A single turn carries every row of the set below to another of its rows. Some are shown first; where does it send the rows asked next?
fufe: [  1 -13  -5   1   6  -6   5 -16  -2   0   4  -1 -11  -8  -5 -27  -2  12
  -8   3  -2  11  -7   4   2   5   0  -1   8  -3   7  -9  -5 -11   0  14]
Gevu: [  4  -1  -8   4  -6 -16  -1  12   0   3   6   8   9  -3  -2   7 -11  -6
   0  -5 -15  -3  -2   9  -5   6   8   0   3  -7   2   1  15 -12   3  -1]
vup: [ 10 -12  -3   5   3  -1  -5 -13  -5  -4   5  -2 -11   5   0 -25   8  13
  -3  -2  -4  12  -8   5  -3   5   5   6  -2  -6  15 -14  -1 -11  -5  11]
depek: [ -2   1 -10   0  11  -5   9  -9  -2  -7   0   1 -14 -11  -5 -27   2  10
 -11   7  -7   8  -6   5  -3   5   3  -5   6   0   7  -7   4 -13  -1  13]
nav: [ 10   4   1   6   1 -20   5   9  -4  10  11   8  10  -4  -8   0  -3  -7
   7  -4  -5  -3  -8   1   6   1  14   3   1  -8  -1   7  18 -12 -11  -2]
puzik: [  6   6   1   0   0  -6   6  -1   5  -9   1 -10 -10  -9  -1 -20  -1   1
 -14  19  -2   7   3  -3   1   1  -3   5   3   5   0   7   2 -15   1   7]
fevu: [ 12  -8   0   2   3 -17   1  -1 -10  15  12  17   5  -7 -11   0  -7   1
  14  -1  -8  -3  -3   8   2  -1  20  -2  -1   0   3   3  17   1  -7   3]
bopu: [  1  -7  -9   1   5  -8  -2  -7  -3 -10   3   0 -10  -4   2 -24   1   8
 -17  -1 -10  14  -8   5  -3   3   5   3   5  -1   8  -8  -3 -16   1  18]
natu: [ 14   5   8   0   2   6  -4   2 -10 -11   0  -4  -6   6  -1 -22  11   1
  -1  14  -3  11  -3  -1  -2  -5   7   6 -10   4   7   2   2  -4  -5  13]
faro: [ 12  -7   6  -1  -5   7  -9  -1 -13  -6   5  -7  -3  10  -5 -24   6   5
   0  13   3  11   1   2  -2  -2   2   4  -7   1   4  -6  -1   0  -2  12]
Fafu: [  3  -2  -3   3   3 -16  11   5  -1  13   7   5   9  -8  -9   4  -9  -6
   5   0  -8  -7  -7   7   0   6   9  -2   5  -7  -1   7  14  -6  -4  -6]
dop: [ 12 -10   1   6  -3 -24  -2  -5   0  15  14  12   3  -9  -6   3 -12   2
   7  -5  -8  -3  -1   6   3   2  17   4   2  -2   2   4  13  -6  -4  -1]
sobi: [ 14   3  -5  -5  -2  10   7  -7 -16   2  11  -6 -15  -5  -5 -22   1   8
   6  16   5  -2  -2  -3  -7  -5   6  -6  -3   1   1  -6   9  -5 -11   9]
Nolod: [ 19   7  -5  -1  -1   8  -3   3 -10  -9   9  -2 -12   0  11 -20   3  -2
  -2   8 -10   5  -3  -2  -9  -9   7   4  -8  -4   6  -2   8 -15  -7  21]
Dofa: [  2   7  -6   2   1   1  -2  -1   9  -3   4  -4 -14 -12   7 -19   3   7
 -16   7  -3   4  -8   2  -4   1   2  13   4  10  -3  -6   9 -16   1   6]
Kap: [  7  -9   3   1   2  14  -4  -5  -6   9   6   1  -5  -2   1 -26   7   8
   4   7   2   9 -10   5   0  -4   2   8  -2   7  -2 -13   1   1  -2  17]
dosu: [ 14   0  -1   4 -11 -17   2   5  -1  11   9  11  10  -3  -9   4 -13   3
  12  -1  -4  -2   0  -3   7   4   9   2   0  -4   4  -4  16 -18  -8  -2]
Mer: [  8  -4  -6   5   4 -22   1   1  -3  11  14  13   2 -11  -8   1  -6  -3
   5   0 -10  -8   2  12  -1   2  14   0   1  -4  -1   4  22  -4  -4  -3]
tazu: [ 12  -3  -6   2   2 -16  -3   7  -9   6  10  20   6  -5  -6   0  -5  -3
  10  -1 -16  -3   2  12  -3  -1  17  -2  -4  -2   3   0  22  -3  -3   7]
Dol: [  4  -3   3   2  -3  -7  -5  -1   0 -10   6 -14  -6  -3  -1 -20   0  -3
 -20  10   1   9  -1   1   0   0  -1   7   4   1  -4   4  -3 -10   3   8]
morez: [ 12  -5  -6   6  -3 -23  -7   4   1   6  12  15   3  -7  -2   4 -11  -2
   3  -5 -15  -3   4  10  -2   2  14   4   0  -3   3   1  19 -11   0   3]
tegi: [  9   0   0   0   2  11  -7   1  -7  -1   3   4  -7   1   8 -21   9   9
  -4   5  -4  11 -13   1  -3  -5  10  13  -4  12   2 -10   2  -6  -3  19]
nopus: [ 18  -7   9   1 -10   7 -10 -11 -11   1  12  -9 -11   1   3 -21  -3   3
   4   1   3   6  -8  -4  -4  -7   8   2  -5  -5   4  -6  -4  -5  -4  17]
rupi: [  9   8 -14  -4   1   0   9   1  -5  -6  11  -7 -15 -13   3 -19  -4   0
 -11  16  -4  -2   0  -2  -7  -4   1  -1   3   1  -4   1   9 -17  -5  13]
ganiz: [11 -7  4  2  0 -8  8  2 -9 16  4 10 11  1 -8  3 -7  0 18 -1 -7 -1 -9  3
  3  3 15  0 -1 -3  7  3  9 -2 -9  0]
Pigos: [  9 -10   0   4  -8 -18   3   1   1  13   6   6  10  -3  -3   8 -16   1
   6  -5  -9  -1  -6   2   3   7  10   5   5  -3   5   2   6 -13  -2  -3]
Vur: [ 10  -4  -3   2 -13 -14  -4  10  -8   9   9  15  14   0 -11   1 -14   0
  12  -4  -6   0   1   2   4   1   9  -5   0  -4   1  -8  14 -11  -2   7]
Kerum: [  0  -2  -3   3   1   5   0  -7  10   7   8  -6 -12 -14   0 -24   1   8
  -7  10   3   2  -5   4  -2   2  -6   8   6   4  -7 -10   8  -9   3   5]
rigi: [  4  -8   0  -1  -7  -4   0  -5   2  -4   6 -12  -7  -5  -6 -20  -5   5
 -12  18   4   6   6   0   2   3  -8   3   5   2  -4  -2  -2 -11   3   5]
Gat: [  7  -6   0  -2  -8  -1   2 -14  -6   5  15 -14 -14 -12  -4 -21 -11   5
  -6   9   8   1  -5  -3  -2  -3   2  -4   7  -2  -5  -3  -2  -8  -3   8]
vumad: [ 13  -6  -1   3  -9  -8  -4   8  -8   7   3  13  12   6  -1   7 -10   0
  13  -6 -13   2  -4   5  -2   3  14   1  -4  -3  10  -4  10  -7  -2   4]
digu: [  6   0  -1   3   0 -16  -2  13 -12   8  11  11  15  -1 -10  -2  -4 -10
   7  -6  -7   0  -7   6   3  -2  13  -3   0  -8  -2   3  17  -6  -7   7]
loze: [  8  -3  -4   6  -8 -17  -8  11  -5   7  14   7  12   0 -10   0  -7  -7
   6  -8  -5  -3  -1   7   1   2   7  -1   0 -11  -2  -4  19 -11  -3   0]
zozav: [ 12  -2   0   2  -8  -4  -7  -4  -1  -6  11 -10 -11  -8  11 -18  -8  -4
 -13   0  -6   7  -5  -4  -4  -7   4   6   3  -5  -1   1  -4 -18   2  20]
tid: [ 12   3   1   2  -2 -16   8   7  -7  11   6  15  12  -4  -9   2 -10   0
  14   0  -6   1  -6  -3  10  -1  15   0   1   0   4   4  14 -13 -11   5]
vesip: [ 16  -9   2   4  -4 -18  -7   0  -6  10  10  19   6  -3  -4   3 -10   1
  12  -6 -13   1   0   7   1  -1  20   3  -4   0   6   0  14  -5  -3   9]
kisar: [  7   2  -4   2   2  -6   3  12 -11   7   4  12  11   1  -7   2  -2  -6
  13  -1 -14  -4  -6  10  -5   2  12  -5  -4  -6   5   1  19  -2  -5   2]
rusav: [  7  -4  -3   3   9   2   5 -15  -5   0   3  -1 -15  -3  -6 -29   9  15
   3   6  -2   7  -6   4  -2   5   3  -1  -2  -6  13 -13   6  -8  -8   7]
lan: [  8   2  -8   3   9   0  -1  -6  -6 -11   1   1 -15   1   0 -25  13  11
  -6   1  -9   9  -7   6  -7   5   7   2  -4  -4  14 -11   8 -13  -6  11]
fabi: [ 14   1   5  -2  -1  10   2  -2  -8  -5   0  -3  -7   3  -6 -23   5   8
   6  22   1   8   5  -3   0  -2   0   2  -9   5   7  -5   4  -5  -5  11]
metez: [  4  -8  -2   4   0   0  -6  -6   7   4  11  -8  -9  -7   7 -20   3   6
 -15   3   1   7 -10   3   0   0   0  18   6   5  -6  -6   0 -12   0   8]
Gageb: [  6   6  -1  -2   3  15   0   0  -4   2   0   5 -11  -6   0 -25   7  10
   3  12  -2   6  -7   3  -4  -4   5   3  -4  12   1 -13  10  -4  -1  15]

sobi moves to rupi
natu moves to Dol
vumad moves to Pigos
Where do these go?
vup moves to fufe
loze moves to Vur
tegi moves to metez
dop moves to fevu

